Turns in one plane each, and the order they were made in; the first pair answered
Z951:
[ -7.3 -22.8  -2.5   3.6  29.2   1.0  19.2  10.5   8.9   7.7   6.8   1.8
  -0.9  10.1  16.6  -4.8   0.3 -15.2  -2.9  34.5 -13.7  31.2  -5.8  -8.5
 -11.8]  ->  [-14.7 -26.6  -1.6   2.0  27.9  -4.7  14.8   4.5   7.3   7.3  10.4  -3.3
   7.7  16.3   7.0  -7.1  -4.7 -13.4  -8.4  39.5  -8.6  26.3  -8.4 -12.0
   1.3]
[ 30.8 -20.5  12.1   2.3   4.0   3.4  20.7  20.5  17.2  14.6   8.1 -11.1
 -29.7 -13.4   1.2 -20.9   1.8  18.9  -4.4  -4.4 -17.3   3.3 -13.5 -32.1
 -55.9]  ->  [ 23.6 -24.3  20.4   5.2  12.4  -3.2  24.5  11.3  13.9  24.2   7.1  -7.3
 -18.4  -5.5 -25.7 -24.8  -7.6  12.7 -26.7   1.6 -16.9   1.0 -14.2 -35.9
 -44.3]
[ 12.4  13.5 -17.1 -10.0 -18.3 -14.4 -43.9   2.4  -9.9 -30.9   4.1 -60.1
  -2.9 -19.8  13.0  -8.4  -1.4  23.8  22.6 -13.1 -23.1  -5.3 -10.2  22.6
  20.2]  ->  [ 27.2  28.3 -16.3 -11.4  -5.6  -4.1 -28.5  17.1  -4.8 -25.7  -4.6 -47.1
 -17.8 -34.7  26.0   3.3   4.5  12.5  16.3 -18.6 -37.4   8.3   0.4  23.5
 -18.4]
[ 50.4 -28.7 -17.6   7.9  32.8   8.6  30.2  -3.7  -9.4  17.2  32.2   0.6
  -3.8  32.2 -25.5  16.8   2.2   8.7 -33.9   8.7 -35.1  25.9  45.6  24.5
 -45.4]  ->  [ 32.5 -41.9 -12.1   7.8  26.7  -4.7  20.1 -21.2 -14.3  18.5  38.7  -7.1
  14.8  47.9 -50.7   5.5  -8.4  13.8 -43.4  17.9 -21.9  13.7  36.8  20.4
  -9.2]
Z528:
[-21.3 -18.1 -22.0   2.0 -24.1  -6.8 -24.1  -4.3  -6.7 -27.4  28.3   2.7
   7.4  -5.1  10.3 -20.7   9.6  19.0  30.5  -7.9   6.2 -19.4  -4.7   3.8
  19.0]  ->  [-13.2 -25.0 -13.9   6.3  -0.6  -3.8 -16.0 -19.7  -9.3  13.7  28.7  -4.3
  17.6  22.0 -39.3 -20.8  -2.4   7.9  -7.2  -0.6   1.4 -23.2  17.6  -2.7
  15.1]
[-16.1  19.3 -19.5 -17.5  26.5 -12.9  20.7   9.1  -3.8  23.2  -0.8  16.4
  -0.8  31.1 -34.5  -2.5 -16.1   2.4   1.8   0.1  -7.3 -26.4  11.6  22.7
 -51.0]  ->  [-28.8  31.4 -18.0 -21.9  17.1 -19.6  22.8  21.2  -4.8 -12.1  -8.2  35.1
  -4.8   1.3  -1.5  -2.5 -10.6   0.4  17.0  -1.5  -5.9 -16.7 -11.1  27.3
 -50.1]
[-13.9 -12.9   5.2  12.4  39.4 -14.1   4.2  -5.7  -8.4 -20.0  -4.3  14.7
  20.9 -21.3 -24.3  -5.8  -6.9 -14.9  -4.7 -11.6  34.4  10.9  -4.4  27.3
  -8.9]  ->  [ -8.2 -17.1  -8.9  11.9  18.7  -9.1 -12.1   0.1  -4.7 -33.7   4.2  -7.9
  11.0 -19.6   6.1  -5.8   0.8   3.4  33.5 -20.2  40.1   1.5  -6.1  32.0
  -4.2]
Z933:
[  7.3 -45.3   5.7  -2.3  16.5 -10.4   2.0  -5.4  11.3  12.6  -0.2 -22.8
  -1.0   3.3 -41.0  15.4  33.1 -39.7 -30.8 -13.5  25.8   4.0  -8.0 -22.0
 -37.0]  ->  [ 19.2 -47.1  -0.8  -3.5   7.4  -5.0  -3.8   2.1  14.2  15.1   4.9 -39.3
  -9.1   9.2 -26.6  17.4  39.8 -30.6 -15.1 -18.9  25.6  -0.1  -2.7 -19.7
 -45.1]
[ -0.9  26.8  -8.3  26.7  23.3   4.1  48.7  24.1   7.2   0.2 -31.1  38.6
 -12.0 -30.4   5.7 -19.0  16.6 -35.5  -0.7 -30.0   1.4  23.9  14.6 -26.4
 -14.5]  ->  [ 10.5  27.1 -13.3  27.6  22.0   9.5  46.4  27.7   8.8   8.7 -28.1  30.7
 -18.4 -25.3   9.0 -17.3  19.9 -31.9   6.0 -33.9  -0.7  21.7  25.2 -25.3
 -22.2]
[-10.8   1.8  16.5   2.0  11.7  -1.1  13.6  20.8  19.5   3.9 -11.2  29.7
 -25.4 -26.5 -18.0  34.2  -3.1 -40.1 -15.2  14.7 -18.6  20.1  17.9 -24.0
 -17.4]  ->  [  3.2  -0.6  11.1   4.1  10.4   6.7   8.8  25.8  22.9  13.3  -8.3  16.2
 -33.0 -18.8 -12.8  38.5  -0.7 -34.5  -4.6   8.1 -23.3  17.2  30.1 -21.8
 -30.6]
Z741:
[ 14.9  -5.7   1.8 -21.5  32.5 -14.6  -7.6  -5.4 -14.8  18.3 -23.4  18.8
 -28.1  23.8 -14.7  27.5   2.7 -10.4 -42.9  14.1   9.6  25.6 -22.0  -9.0
 -23.0]  ->  [ 18.1 -23.6 -11.7 -21.1   6.7 -14.7 -36.0 -13.1 -13.6  21.1  -7.2 -21.5
 -26.2  52.9 -10.8  20.8   4.2  19.0 -10.2  11.9  21.1   0.1 -16.0  -5.5
   4.4]
[ -9.4   3.8 -16.5 -13.6 -14.5   4.8  -1.2 -50.2   6.0  -1.7  -0.9 -35.5
  -7.0   2.4 -55.6 -14.6  19.1 -48.0 -22.6   7.9  32.2 -31.4  21.2  14.7
  31.9]  ->  [-13.7  11.2 -24.4 -18.6 -39.1   5.3 -11.0 -31.6   9.7 -44.4  -0.2 -33.2
 -20.5 -21.6   0.7 -13.0  31.0 -33.2  22.9  -1.4  36.9 -28.9   2.4  22.0
  33.8]
[-13.8 -11.0  -2.2   6.1 -12.0  -2.7 -14.2 -17.1  -3.1   0.7   9.1 -17.3
  13.1  13.9 -11.0 -10.6   0.8  13.9   7.9   0.7   6.0 -10.8   5.4   3.3
  30.3]  ->  [-20.2   6.3  -1.6   0.6 -14.4  -3.0  -4.0  -0.3   0.1 -28.7  -0.5   7.8
   1.8 -22.3  24.5  -5.1   7.5   5.5  18.3  -5.4   3.1   7.0 -11.2   7.8
  13.4]
[ 21.6  33.2   4.2  -3.8  16.9   0.3   5.7  18.6  -1.4   0.0 -26.4 -26.9
 -21.3  -1.5  -9.5  -0.5  -2.7  24.4   7.0  -1.6 -14.1  18.2   8.1  20.3
 -11.0]  ->  [ 23.7  30.1   5.1  -2.9  17.3  -0.3   5.2  16.1  -0.6   7.0 -24.7 -31.7
 -20.8   6.2 -16.4  -0.6  -4.0  23.1   3.3   0.9 -14.4  17.5  10.9  19.3
  -8.8]

Each pair is two turns apart.
[-19.0  -7.1  -3.2 -12.0  -4.7   7.7   4.1  -1.1  -9.2 -11.4 -15.3  -5.3
   2.4  -3.7   0.0   7.1   7.4 -22.3  -5.4  -2.9  26.6  -4.0   2.1  -7.7
  15.2]  ->  [-17.5  -3.7  -5.6 -14.0  -4.3   8.0   5.9   1.4  -9.5 -15.8 -17.3  -2.3
  -0.8  -9.5   9.6   9.4  11.7 -23.2  -1.2  -4.9  24.3  -2.1   1.1  -7.4
  10.1] => Z528 then Z741
[  3.7  -1.3  -7.9  13.3 -17.9  -7.9 -18.7  12.8  -3.0 -13.5  -6.1 -10.4
 -20.8  21.9  34.3   2.9  -3.6  14.6  48.5 -17.5  16.9 -22.7 -18.7  21.4
  16.4]  ->  [ 21.4 -13.5  -1.9  17.6   5.4  -2.0 -11.3  -3.1  -4.5  38.1  -2.7 -24.2
 -11.9  56.5 -18.2   4.4 -13.7   4.4   8.9 -11.4   9.5 -27.2  13.7  15.7
   6.6] => Z528 then Z933
[-22.7 -14.9   5.1  -1.7 -28.7 -19.2 -22.0 -17.5 -12.9  13.4  -5.4 -19.9
  20.0  44.3 -30.0 -14.0   5.1  23.9   6.9  -0.6  -3.4 -19.8 -13.9  12.8
  39.0]  ->  [ 12.6   7.6 -10.8  -5.0 -32.4   4.0 -14.6  19.8  -2.0  -1.4 -11.4 -15.9
 -19.9  12.3  36.8   4.1  28.9  25.5  47.4 -21.8 -21.2  -3.6  -5.1  23.8
 -24.7] => Z951 then Z951
[ -5.3  25.1 -12.2 -24.7 -13.2   4.2  -3.4 -70.6 -10.4  32.3  31.0 -13.3
 -12.6  36.4 -36.5 -14.4 -30.9  15.2 -27.3 -11.2  -2.8 -21.9  10.0 -15.5
   8.7]  ->  [-29.4  48.7   2.6 -28.4  -1.0  -6.9  21.8 -55.3 -14.0  -1.8  10.7  40.8
 -10.5 -12.0 -22.6 -12.2 -32.5 -11.8 -46.2  -8.8  -8.2   4.2 -21.2 -15.9
  -0.1] => Z933 then Z528
[  7.1  -4.0  21.3   0.1  22.8   5.8  23.3 -16.9  -5.3   4.0   4.8  13.5
  11.7  12.0 -28.6  -7.2 -17.8 -11.4 -35.3   8.7 -23.8  -3.9   0.0   1.5
  -7.6]  ->  [ 23.7 -14.3   0.7  -2.3  -7.4  16.1  -6.3 -10.9   0.3  -0.9  20.7 -30.0
  -3.9  27.9   9.3  -5.5  -5.2  24.2  20.0  -4.3 -15.3 -22.8  10.8  10.0
  -5.3] => Z933 then Z741
[ 25.8   5.4  22.4  20.9  13.2   6.3  19.1  31.2   1.8  37.4  -1.1  12.9
   0.4 -11.5  -1.7   0.7  -1.0 -22.2 -17.6  10.3 -16.3   1.0  23.7   1.0
 -37.0]  ->  [  3.2   6.1  32.8  19.3  13.8  -8.2  23.2  23.5  -3.7  22.5  -6.3  32.3
  16.0 -22.6 -14.0  -5.3  -8.4 -28.4 -32.7  19.5 -10.8   4.2   3.3  -2.9
 -13.9] => Z741 then Z528
